In the data rows, zero lies at 4.5, halfway between 4 and 5.
Some points:
[5 6 5 6 5 4 7 6 6 6 4 2 0 4 4 4 4 4 7 6 4 4 2 5 4 4 5 6 6 6 3 3 3 7 2 4 4 3 5 5 5 7 7 5 4 4 3 2 3 4 6 6 6 7 4 4 4 4 4 4 4 3 4 5]
[7 4 4 4 6 6 3 7 6 5 7 6 5 2 4 5 7 6 6 7 6 7 6 7 8 5 4 5 5 5 6 7 6 4 4 5 4 8 7 6 4 6 6 5 7 5 2 4 2 3 4 4 2 3 2 3 3 3 2 3 4 5 8 8]
[2 5 2 4 6 4 8 6 6 8 6 4 3 6 4 4 4 5 9 4 4 8 5 3 2 1 1 6 4 3 2 0 0 3 0 5 6 3 6 6 5 7 4 5 2 5 6 3 5 6 5 6 2 4 3 3 5 8 5 4 0 0 6 3]
[4 5 4 6 3 5 2 4 6 4 4 3 4 3 4 6 4 3 5 4 6 3 8 5 2 4 5 6 6 6 5 8 5 5 4 3 3 5 7 9 6 5 8 4 6 5 4 4 4 4 4 3 3 3 4 2 5 2 1 2 5 4 4 2]
[4 3 3 1 4 5 5 4 3 2 2 3 4 8 7 5 7 6 6 4 4 4 5 2 2 6 6 5 5 3 4 5 6 6 5 6 6 4 4 6 3 3 5 5 4 3 4 1 4 5 3 4 6 8 7 7 3 4 5 4 3 6 4 6]
[5 6 7 6 6 3 1 3 4 3 4 4 3 3 2 4 6 5 6 6 5 5 8 5 5 7 5 2 5 6 4 7 3 3 5 4 4 5 3 2 3 4 4 7 4 3 5 3 3 5 5 5 5 6 9 8 6 8 7 5 7 6 2 5]
[6 4 3 3 3 4 4 7 2 6 5 7 9 5 5 2 2 1 3 5 6 4 3 1 3 3 2 1 2 0 6 3 6 1 6 2 3 6 4 7 4 3 6 2 5 5 2 5 1 4 4 8 2 6 3 7 6 4 5 4 6 3 5 2]
[2 3 4 3 5 7 3 5 7 3 6 4 2 4 4 7 6 3 5 4 4 3 6 7 4 6 3 5 4 5 4 5 5 8 8 4 3 2 3 2 3 5 4 5 6 3 6 6 4 0 1 4 5 3 5 2 6 4 5 5 2 1 3 2]
[7 6 4 5 5 4 2 4 4 4 5 4 5 4 2 4 4 2 4 5 5 6 7 8 9 7 5 6 5 5 5 6 4 4 4 3 2 4 6 6 7 6 5 3 5 5 3 6 4 5 7 5 3 4 3 4 6 6 5 6 7 6 8 7]
[3 3 5 3 5 5 4 4 3 3 3 4 6 6 4 3 4 3 1 4 4 5 7 5 7 8 6 6 6 5 4 4 3 2 6 6 7 7 5 4 3 2 1 5 6 4 6 4 5 5 5 5 6 4 4 4 2 2 3 4 2 4 3 4]
[6 4 5 6 3 3 5 4 4 6 4 4 4 6 4 3 2 4 5 5 5 4 4 4 4 2 2 4 4 5 5 5 3 5 6 7 5 5 3 2 6 2 0 4 2 5 3 4 5 2 5 5 9 5 7 2 3 3 5 8 4 7 5 4]
[3 3 6 6 5 4 7 6 3 6 1 3 5 5 3 0 1 1 3 4 3 4 3 6 5 3 1 3 2 3 7 3 7 5 4 5 4 3 4 6 6 6 4 5 8 5 6 3 5 3 4 7 6 5 3 3 1 1 7 3 3 5 5 2]
[4 3 5 3 4 5 6 4 3 3 4 1 1 3 3 4 6 8 5 5 3 4 4 7 6 6 5 2 3 4 5 6 6 7 5 5 7 5 5 5 4 2 3 4 2 2 4 5 6 5 3 1 5 5 4 6 6 5 5 5 2 7 2 3]
[6 6 8 4 5 6 2 2 6 3 6 6 4 3 4 6 4 4 3 4 3 2 2 3 2 3 4 5 3 7 3 2 3 5 7 5 4 5 2 2 5 5 3 6 4 1 4 3 3 2 2 3 5 2 5 4 6 4 6 5 3 4 3 6]
[5 5 6 7 3 5 7 3 3 7 4 7 7 5 5 3 2 7 6 7 9 6 4 4 6 2 3 3 4 3 5 4 7 7 3 6 6 5 6 4 8 6 5 6 5 6 2 5 3 0 2 0 5 3 6 3 2 2 4 4 6 6 8 5]
[5 5 4 5 6 1 2 5 5 5 5 3 5 4 6 5 4 3 3 4 5 9 5 5 5 2 4 6 4 6 4 4 2 1 2 3 2 3 5 4 5 6 8 6 6 7 4 5 5 7 7 8 5 7 5 4 3 5 2 5 7 6 6 6]
[8 7 6 3 4 2 7 4 2 5 5 5 6 7 8 8 9 7 6 2 2 4 3 3 3 4 4 5 4 4 6 3 4 6 4 6 7 3 4 4 1 3 3 4 4 5 7 4 5 6 3 4 3 4 0 1 0 1 4 4 5 6 6 7]
[6 4 4 5 5 6 9 6 5 7 9 7 6 8 6 4 6 2 2 3 2 2 3 3 3 6 6 6 5 5 6 4 7 8 6 6 5 4 6 5 6 5 6 7 4 5 6 5 6 5 4 4 5 6 3 6 5 7 7 7 6 6 4 4]
[2 4 4 4 5 4 4 4 5 3 4 6 5 8 7 5 5 3 3 3 4 5 6 6 7 6 5 2 5 6 5 8 4 3 5 7 5 5 3 1 2 2 2 5 3 4 5 5 7 7 7 6 6 4 5 4 4 6 6 8 5 5 3 4]
[4 6 8 5 5 6 4 3 7 2 4 7 3 4 2 5 1 6 7 5 4 3 1 5 5 5 8 5 7 4 4 3 6 5 6 3 2 2 1 0 5 5 4 4 4 4 6 4 3 6 3 5 3 1 4 5 6 6 4 4 5 4 3 3]
[3 5 4 7 5 5 3 4 5 4 6 3 3 2 4 4 6 3 5 7 3 2 3 1 2 4 5 6 3 5 2 6 3 3 5 3 5 3 2 5 2 3 4 2 4 4 4 6 8 7 7 4 6 6 8 6 8 3 4 4 4 5 2 1]
[6 6 6 7 2 4 2 2 4 6 4 7 6 5 7 6 3 6 4 4 6 5 6 4 6 3 4 5 4 4 5 5 6 5 2 2 2 5 5 6 5 4 4 3 5 4 2 5 4 6 7 5 7 5 7 4 4 3 3 4 7 4 6 5]
[5 4 3 5 4 3 7 4 2 3 4 5 5 8 8 4 4 5 2 5 5 4 5 5 3 5 6 3 3 3 4 2 5 5 5 7 8 6 7 6 6 3 3 4 4 8 9 7 7 7 5 3 4 7 4 7 5 5 3 3 4 4 2 4]
[3 3 4 3 5 5 3 3 4 0 3 6 4 4 3 7 2 5 2 2 4 3 7 4 4 6 6 4 5 5 5 3 2 0 4 2 5 8 5 5 7 7 8 7 3 2 1 1 1 4 3 6 3 2 6 8 7 5 2 2 2 1 1 3]
[6 7 7 8 6 8 5 6 7 4 3 6 5 4 3 4 4 3 3 3 5 3 4 5 4 4 3 6 5 4 3 6 5 6 5 4 2 4 5 4 5 4 5 2 6 4 4 8 5 4 5 3 3 3 6 7 9 6 3 5 5 4 6 7]
[2 2 1 2 3 3 4 2 2 4 6 4 6 6 8 7 9 9 5 5 5 5 4 6 5 5 6 4 3 4 3 3 5 6 5 6 5 4 4 3 4 3 4 7 5 6 7 6 7 5 4 2 3 4 2 5 4 6 5 2 3 4 2 5]
[2 5 3 5 7 4 5 6 2 5 5 2 3 1 1 2 2 4 6 4 4 9 5 3 3 1 3 6 8 8 7 4 3 4 3 5 3 2 3 5 2 7 6 4 5 7 4 3 1 1 2 4 2 5 3 3 2 7 4 6 8 6 9 7]
[3 5 6 2 3 6 4 8 6 5 2 2 3 2 4 5 5 6 5 4 4 1 1 5 4 5 7 9 8 6 3 6 7 7 7 7 5 6 7 7 9 6 3 1 3 2 4 6 5 6 7 5 6 4 4 5 4 5 7 5 4 2 2 4]
[5 1 2 3 3 2 7 5 5 9 5 7 7 6 6 5 6 5 3 6 5 4 4 4 6 8 5 5 4 3 7 4 5 4 7 7 7 4 3 3 2 3 2 4 4 4 5 5 7 4 3 4 5 5 5 5 3 2 6 4 4 6 5 4]
[5 5 2 4 5 7 6 7 8 5 5 4 3 3 5 7 5 3 4 3 6 7 5 5 6 3 5 4 3 5 5 7 5 3 2 2 4 5 5 5 2 4 6 5 7 8 5 6 5 5 7 6 5 6 5 6 6 5 5 4 6 5 4 6]
[5 6 4 4 3 6 3 3 4 3 3 4 5 2 3 5 5 6 6 5 4 3 5 5 4 3 5 3 5 5 4 4 2 2 3 1 4 5 4 4 5 5 7 5 4 5 7 7 9 7 5 5 2 3 5 3 4 6 7 5 7 5 6 5]
Along one direction, these points spread out more than along any other. Take the direction at right angles to it along which they spread out most. Then take the direction at right angles to both along which they spread out most. Go by this last direction. How far along it is each point below, from 0 to 99? The average is 50, and the first point in the table lies past the average. One standard deviation of the points above along it is 16.
[8 7 6 3 4 2 7 4 2 5 5 5 6 7 8 8 9 7 6 2 2 4 3 3 3 4 4 5 4 4 6 3 4 6 4 6 7 3 4 4 1 3 3 4 4 5 7 4 5 6 3 4 3 4 0 1 0 1 4 4 5 6 6 7] >> 56
[5 5 4 5 6 1 2 5 5 5 5 3 5 4 6 5 4 3 3 4 5 9 5 5 5 2 4 6 4 6 4 4 2 1 2 3 2 3 5 4 5 6 8 6 6 7 4 5 5 7 7 8 5 7 5 4 3 5 2 5 7 6 6 6] >> 23
[7 6 4 5 5 4 2 4 4 4 5 4 5 4 2 4 4 2 4 5 5 6 7 8 9 7 5 6 5 5 5 6 4 4 4 3 2 4 6 6 7 6 5 3 5 5 3 6 4 5 7 5 3 4 3 4 6 6 5 6 7 6 8 7] >> 32
[3 5 6 2 3 6 4 8 6 5 2 2 3 2 4 5 5 6 5 4 4 1 1 5 4 5 7 9 8 6 3 6 7 7 7 7 5 6 7 7 9 6 3 1 3 2 4 6 5 6 7 5 6 4 4 5 4 5 7 5 4 2 2 4] >> 72
[6 4 5 6 3 3 5 4 4 6 4 4 4 6 4 3 2 4 5 5 5 4 4 4 4 2 2 4 4 5 5 5 3 5 6 7 5 5 3 2 6 2 0 4 2 5 3 4 5 2 5 5 9 5 7 2 3 3 5 8 4 7 5 4] >> 62
[2 5 3 5 7 4 5 6 2 5 5 2 3 1 1 2 2 4 6 4 4 9 5 3 3 1 3 6 8 8 7 4 3 4 3 5 3 2 3 5 2 7 6 4 5 7 4 3 1 1 2 4 2 5 3 3 2 7 4 6 8 6 9 7] >> 68
[7 4 4 4 6 6 3 7 6 5 7 6 5 2 4 5 7 6 6 7 6 7 6 7 8 5 4 5 5 5 6 7 6 4 4 5 4 8 7 6 4 6 6 5 7 5 2 4 2 3 4 4 2 3 2 3 3 3 2 3 4 5 8 8] >> 45
[3 3 5 3 5 5 4 4 3 3 3 4 6 6 4 3 4 3 1 4 4 5 7 5 7 8 6 6 6 5 4 4 3 2 6 6 7 7 5 4 3 2 1 5 6 4 6 4 5 5 5 5 6 4 4 4 2 2 3 4 2 4 3 4] >> 37
[5 1 2 3 3 2 7 5 5 9 5 7 7 6 6 5 6 5 3 6 5 4 4 4 6 8 5 5 4 3 7 4 5 4 7 7 7 4 3 3 2 3 2 4 4 4 5 5 7 4 3 4 5 5 5 5 3 2 6 4 4 6 5 4] >> 45
[5 6 5 6 5 4 7 6 6 6 4 2 0 4 4 4 4 4 7 6 4 4 2 5 4 4 5 6 6 6 3 3 3 7 2 4 4 3 5 5 5 7 7 5 4 4 3 2 3 4 6 6 6 7 4 4 4 4 4 4 4 3 4 5] >> 71
[2 2 1 2 3 3 4 2 2 4 6 4 6 6 8 7 9 9 5 5 5 5 4 6 5 5 6 4 3 4 3 3 5 6 5 6 5 4 4 3 4 3 4 7 5 6 7 6 7 5 4 2 3 4 2 5 4 6 5 2 3 4 2 5] >> 40
